One turn moves every row onto another: examples first, then more rows asked
q_209: [ -3   1  -9 -17   0  -3  -5  -3   5  -5   4  -4 -14   5   1 -10   3 -22
  22 -11]
q_421: [ -8  -9 -12  -8  -5   0 -19 -10   3 -14  12 -10   7   2   9 -10   6   6
 -20  -6]
q_680: [ -2   7 -24   8  -7   6   9  -2  13   0  -2   7   2  -1  -1   3  11   3
  -7 -18]
q_378: [  1 -10   3   3  13  -7  -7  11 -13  -6  -6   5  -2 -10  -6   8 -10   0
  17  12]
q_14: [ -5   7 -25   0  -3   1  -7   0   7  -5   7   2  -6   6   9   2  18  13
  -5 -17]
q_658: [ -3   4  -5 -10  -1   5   2  -3   8  -9  -1  -4  -3   4  -5 -14  -1 -27
  20  -9]
q_154: [ -5 -16 -18  -9  -9  -5  -5 -11   7   1   6   0  -2  -8   2   0   3  -4
 -21 -11]
q_693: [  0  -9   5   1  14  -6 -12  11 -15 -10  -3   2  -1  -7  -4   5  -8   4
  17  13]
q_685: [ 2  0 14 -7  5  3 -9  8 -7 -4  9  5  1  8  8 11  9  9 -4 22]
q_787: [ 4 -5  9 -7  3  0  3  7 -3  8  4 13 -5  0  2 19  6  1 -4 19]
q_621: [ 4  2 16  1  3 10  5  7 -2 -2  2  9 10  3 -1 11  2  0 -6 22]
q_348: [ -5  -8  -8   1 -10   7  -1 -11   9 -11   2  -5  18  -4  -1  -9  -2  -7
 -22  -7]
q_463: [ -5  13 -18  11  -4  11  -2   0  10 -14   3  -2  11   8   5  -6  12  10
  -6 -14]
q_525: [ -5   6  -4 -13   2   3  -9  -2   3 -15   5  -9  -4  10   2 -17   3 -18
  21  -8]
q_262: [  0  -7   6   5  13  -3  -7  11 -12 -11  -6   2   4  -8  -7   4 -10   1
  17  13]

q_525 goes to q_658
q_421 goes to q_348
q_787 goes to q_685
And these:
q_693 goes to q_262
q_680 goes to q_14

One turn moves every row onto another: examples first, then more rows asked
q_33: [  4  -3   4  26   7  14   3 -12 -24  -9   9  -6  -5  -1   7]
q_133: [ 10 -16  -1  19   7   4 -14   3 -11  11  10  15  -2 -11  -2]
q_347: [14 11  9  0  1 -6  8  7 -2 -1  3  7  5  9 14]
q_110: [  5 -17  -9  17  -9  -9   2 -14  -3 -10   8  -2   8   5  -7]
q_729: [18  6 15  3 -2  1  6  8  5 -3  2 10  0  5 13]
q_169: [ -1  -7  18  13   0 -14   2  -3  -8 -13 -23  17   2  -1  10]
q_564: [ 12 -18   3  13  15   0   8   0  -7 -11   5  12   8   3 -16]
q_218: [ -2 -13  16  12  -1 -19   1  -2  -7  -9 -13  19   3 -11  10]
q_988: [11  3 13 -2 -1  1  0 11  0  0  3  4  2 14 16]
q_855: [ 7  5 11 -5  1 -9  1  2  2  7 -3  5 -7 10 11]
q_200: [ 19  -3   2  14   9   7   0 -10 -17 -12 -18   4   6 -22   1]
q_413: [ -4 -10  -1  23   9 -10  -5  12   4  -3 -10  -3  14  -1  24]
q_951: [11 -9 12 16 -5 -5  7  5  9 12  4 -7 -9  5  4]
q_535: [ 11  -7  19  19  -2  -4   5   9   3  10  -2 -13  -1   4  10]
q_655: [ -5  -6  -7  11   2   0  -1  -3  -9 -12 -21  -7 -16  11  -2]
q_871: [ -6 -10   1  21   9  -9  -3   2   3  -4 -10  -5  16  -3  28]
q_480: [  6  -2   7  26   7  15  -4  -9 -20 -11   5  -5  -2   0  19]
q_505: [ -9   1 -10   9  10   8  -8  -8  11   8  -3   2   8  -8  -5]
q_626: [  6  -7  -2   8  -5  -1   3 -10  -7 -12  15  -5  15   5  -8]
q_313: [ -1 -15   3  22   6   3 -13   5 -12  11  10  14  -1 -12  -3]
q_539: [ 15   0   5  13  12   6  -4 -14 -16  -8 -20   3   5 -20   3]
q_782: [  3 -15  10  19  11   4 -14   3 -15  10   7  17   3 -12   2]
q_49: [  3 -18   2  26  11   6 -12   0  -9  12   7  17  -1 -10   1]
q_212: [ -6  -8   3  26  11  -6  -1   6   6  -3 -13  -3  18  -7  21]
q_273: [  0  -9 -11  11  -4   7   8  -1 -11   5 -27   6   3   9  13]
q_128: [10 14  9  0  0 -2 -4 -1  6  0  0  3 -2  6 16]
q_812: [ -4  -8  -2  25  13 -10   1   6   6  -1 -17  -4  12  -5  22]
q_997: [ 13  -2  18  18  -3  -3   4   5   4  13   3 -11  -3   0   3]
q_603: [ -6 -10   2  28  14  -5  -6   1   5  -1 -11  -5   9  -5  25]
q_399: [ -5 -11   0   5   2   9  -1   4 -12 -10 -17  -4 -19   7   1]
q_790: [  7 -17   5  22  12   5 -16   5 -10  14   9  12   2  -5   0]
q_959: [ 18   3   1  14  13   2  -1  -9 -12 -16 -18   4   3 -21   7]
q_215: [ 11 -13   3   6  17   1   7  -6 -15 -13   3   3   4   9 -15]
q_37: [  1 -16  -2  12  -3  -8   2 -12  -8 -15  18  -2  11   1   1]
q_519: [ 12   3  -2  16   9   6  -1 -14 -10 -10 -19   6   8 -24   2]
q_947: [ 17   1  -2  11  11   3  -2 -11 -16 -14 -21  -3   4 -19   3]
q_718: [ -5 -12  -7  16  -7   4   7   0 -12 -18 -14   2 -16   8   4]
q_106: [ 16   5   1  12  13   7  -4 -14 -12 -14 -18   5   1 -18   2]
q_34: [-12  -6  -6   9  -4   3  -2   1 -15 -12 -16   7 -16   2  -1]
q_466: [  5 -14   2  21   6   8 -17   5 -14  11   8  10  -1 -13  -2]
q_137: [ -9  -7   0  13  -1   8  -4   4 -17  -5 -19  -6 -12  11  -1]
q_59: [ 11 -17   2  13  18   0   7  -5  -8 -20   1   7   8   5 -13]
q_551: [  9 -13  -7  11  -9  -8  11 -11  -7  -9  13   3   7  -2  -8]
q_832: [ -5 -12  -4  21  12 -12  -7   3   4   0 -10  -1  16  -3  23]
q_211: [  3  -5  -8  12 -10   6  11   1 -10  -5 -25   3   8  12  10]
q_40: [  5 -18 -10  12   1 -11  11 -18  -4  -7   8  -2  10   2  -5]
q_568: [-7 -5 -4  5  4  7 -3 -5 16 11  2  3 10 -4  0]
q_104: [  6  -7 -14  13  -1  10   9  -8 -11   1 -28   2   2   8   8]

q_33 goes to q_169
q_832 goes to q_466
And these:
q_137 goes to q_729
q_347 goes to q_110
q_997 goes to q_59
q_200 goes to q_812
q_34 goes to q_128
q_313 goes to q_106
q_480 goes to q_218
q_519 goes to q_603
q_535 goes to q_564
q_413 goes to q_133
q_988 goes to q_551
q_49 goes to q_539
q_855 goes to q_626
q_211 goes to q_951

